Some points, one per row:
[  2 -11 -19 -25 -33  -8  -3   8   6  -4  -8 -14 -93 -24 -18   4  25  38
  42  45  24]
[-34 -40 -38 -22  -3   4  13  12   1  -6 -20 -15  -7  14  26  40  35  36
  19   3 -19]
[ -2 -16 -24 -20 -18  -3   1   6   7  -1 -13 -21 -20 -21  -8   5  25  29
  33  21  15]
[ 17 -21 -11  -1   0  18  10   3   4  -3 -16  -9  -6  -3   7  17  16  13
   8   1  -7]
[ 12  16  24  17   8   4   7  27  42  47  50  37  28  -5 -28 -55 -72 -65
 -49 -29  -6]
[ -6 -14 -23 -25 -20  -3   5   1   9  -5 -14 -21 -21 -15  -6  10  20  35
  40  26  17]
[ 71  41   6 -26 -41 -57 -51 -32 -13  -4  -5 -11 -24 -36 -38 -28  -5  31
  59  76  87]
[ 60  39  -6 -28 -43 -53 -48 -34 -14  -4  -2 -11 -19 -35 -35 -19   2  32
 127  77  77]
[-26 -14   6  17  18  14   7   3  -1   1   4   7  22  23  27  12  -1 -15
 -32 -40 -34]
[ 61  34   4 -28 -48 -46 -47 -35 -15  -5  -1  -7 -21 -30 -37 -21   0  35
  58  52  79]
[-17  -1   2 -12  17  16   5   6  -4  -2   2   1   9   9   7   2  -7 -16
 -16 -17 -20]
[ 33  13 -21 -32 -40 -29 -24  -8   2  -1  -6 -11 -24 -33  19  -9  23  46
  49  59  48]
[ 13  14  16   2   5  13  30  54  79  82  72  44   7 -38 -72 -96 -91 -76
 -52 -21   3]
[ 121  117   92   45   -9  -51  -87  -89 -127  -63  -28  -20  -12  -25
  -35  -37  -29  -14   20   70  104]
[  1  20  19  16   6   1   8  13  34  46 -12  55  36  15 -14 -44 -62 -69
 -56 -40 -16]
[  2 -11 -21 -21 -18 -11  -4   3   5   5  -9 -25 -20 -25 -12   2  22  39
  39  41  26]
[ -25  -19  -12   -4   10   16   13   15 -101   -9  -12  -10   -3    0
   11   22   21   17   12   -6   -9]
[-38 -41 -37 -23  -3   6   9  11   5  -3 -13 -19 -10   5  27  36  41  41
  25  -1 -26]
[-19  -6   3  21  19 -27  10   3  -2  -3   4   5  18  18  18   7  -2 -20
 -26 -36 -33]
[-25  -7   0  12  15  18  13  -2  -3  -2   2  12  26  27  20   8  -4 -18
 -29 -35 -31]
[ -5 -16 -22 -17 -15  -4   7  10   3   0  -8 -14 -22 -16  -4   7  23  35
  35  28  14]
[-16 -19 -12  -7  -1  16  10   7   5 -11  -9 -14  -2   6  12  23  19  21
   5  -1 -19]
[-89 -68 -44  -8   8  14   2   2 -11 -20   2  23  25  83  93  81  53  12
 -35 -67 -93]
Here are 22 more points, each followed by its number:
[ -3  13  19  18  16   9   0   6  13  20  30  28  27  17   0 -21 -41 -48
 -47 -38 -22] 0
[ 124  127  127  127  113   41  -43 -105 -127 -127 -127  -90  -51  -26
  -14  -31  -35  -36  -16   14   74] 1
[-35 -39 -35 -16  -2  11   8  15  10  -4  -9 -14  -7   5  23  33  45  38
  18   7 -21] 2
[ 29   6 -15 -34 -36 -28 -23  -7   5   5  -5 -17 -22 -31 -29  -2  14  41
  58  53  45] 3
[ -4 -16 -27 -24 -16  -2   2  10   5   4  -8 -19 -20 -16  -2  10  23  30
  35  26  10] 4
[ -4   9  15  20  11  10   7   3  10  19  32  34  38  19   2 -20 -43 -49
 -44 -38 -20] 5
[-24  -6   4  12  19  12   8   4   5  -1  -1  10  27  21  20   9  -3 -14
 -33 -38 -36] 6
[-22 -20 -14  -8   8  12  12  15   0  -5  -8 -12  -3  -1   6  19  24  16
   6  -8 -19] 7
[ -2 -17 -23 -24 -17  -4   6   6   9   0  -8 -19 -17 -17 -12  10  23  27
  29  28  17] 8
[-25  -9   4  11  18  15   9   3   1   2  10  16  22  25  20  11  -4 -14
 -31 -31 -31] 9
[  0  11  25  25  10   7   1   7  17  36  47  50  41  22  -3 -38 -55 -61
 -65 -45 -25] 10
[-25  -8   5  16  16  17   7   6   2   8   6  16  19  21  19  15  -2 -19
 -28 -32 -35] 11
[ 10  -4 -24 -29 -33 -26  -3   2   0   4  -5 -24 -20 -19 -12  -1  18  35
  51  44  35] 12
[ 11 -10   9  16  19  16   5   0   1  -5   9  15  23   8  22  13  -5 -19
 -32 -34 -32] 13
[ 32  23  10   6   3  15  32  47  61  58  51  29 -79 -38 -63 -79 -76 -59
 -42  -9   9] 14
[ -9   9  19  16  13   7   0  49  12  21  26  25  29  21  -3 -14 -34 -45
 -50 -36 -20] 15
[ -1   7  17  14  21  13   5   9   8   9  14  23 -11  13   3  -7 -26 -39
 -39 -30 -21] 16
[-35 -37 -38 -22  -7  11  17  14   1  -4 -13 -16  -4   9  19  37  39  35
  20   2 -19] 17
[ -3  18  27  20   7  11   6   7  22  28  40  43  34  17 -11 -28 -49 -59
 -55 -44 -15] 18
[107  84  46   9 -34 -67 -75 -66 -49 -27 -18 -13 -16 -30 -35 -31 -25  10
  42  83 105] 19
[ -1  14  21 -90  17   6   1  11  25  38  48  54  37  19 -12 -41 -57 -67
 -63 -38 -21] 20
[-53 -46 -24  -2   7  16  13   8  -7 -10  -3   2  25  34  43  46  34  16
 -18 -33 -49] 21
Which two of these numbered points are nearest to each point below, looking only along the 4 directions in which the first points spread most? Their numbers follow each, nearest first.
[ -1 -40  16  19  18  11  -1   4  10  20  31  34  28  20  -2 -25 -38 -46
 -47 -33 -19] > 15 0
[ 125  127  127  127   94   21  -62 -112 -127 -127 -110  -80  -43  -25
  -19  -33  -36  -35  -16   25   82] > 1 19
[  0 -14 -25 -25 -19  -6   7   7   8  -1  -3 -21 -19 -17  -5   6  27  37
  36  30  19] > 8 4
[126 125  94  55  -2 -51 -64 -96 -84 -65 -37 -20 -15 -17 -30 -42 -32 -16
  28  59 107] > 19 1
[-58 -48 -33  -5   5  13  11   5  -6 -14  -7   6  27  36  48  55  47  22
  -2 -32 -46] > 21 17
[ -1 -15 -20 -22 -20  -3  95   5   7  -1  -7 -19 -20 -24  -5   7  22  34
  35  32  16] > 4 8
[ -9   0  10  19  19  18   4   6   1   2 -40   7  18   7   6  -8 -13 -25
 -28 -29 -20] > 13 16
[ 76  43  12 -19 -50 -62 -56 -40  17 -14  -6 -13 -15 -35 -34 -28  -6  20
  60  80  86] > 19 3
[-25 -16 -13  -2   3   7  10   7   3 -12  -9 -18  -3   4   5  18  21  17
   6  -5 -17] > 7 17
[-58 -44 -31  -3   8  17  12   4  -4 -10  -7  -3  22  39   4  50  33  17
  -5 -33 -43] > 21 17
[-21 -23 -12  -5  53  15  14  10   5 -12  -9 -17  -5  -2   8  15 -27  16
   5  -6 -12] > 7 11
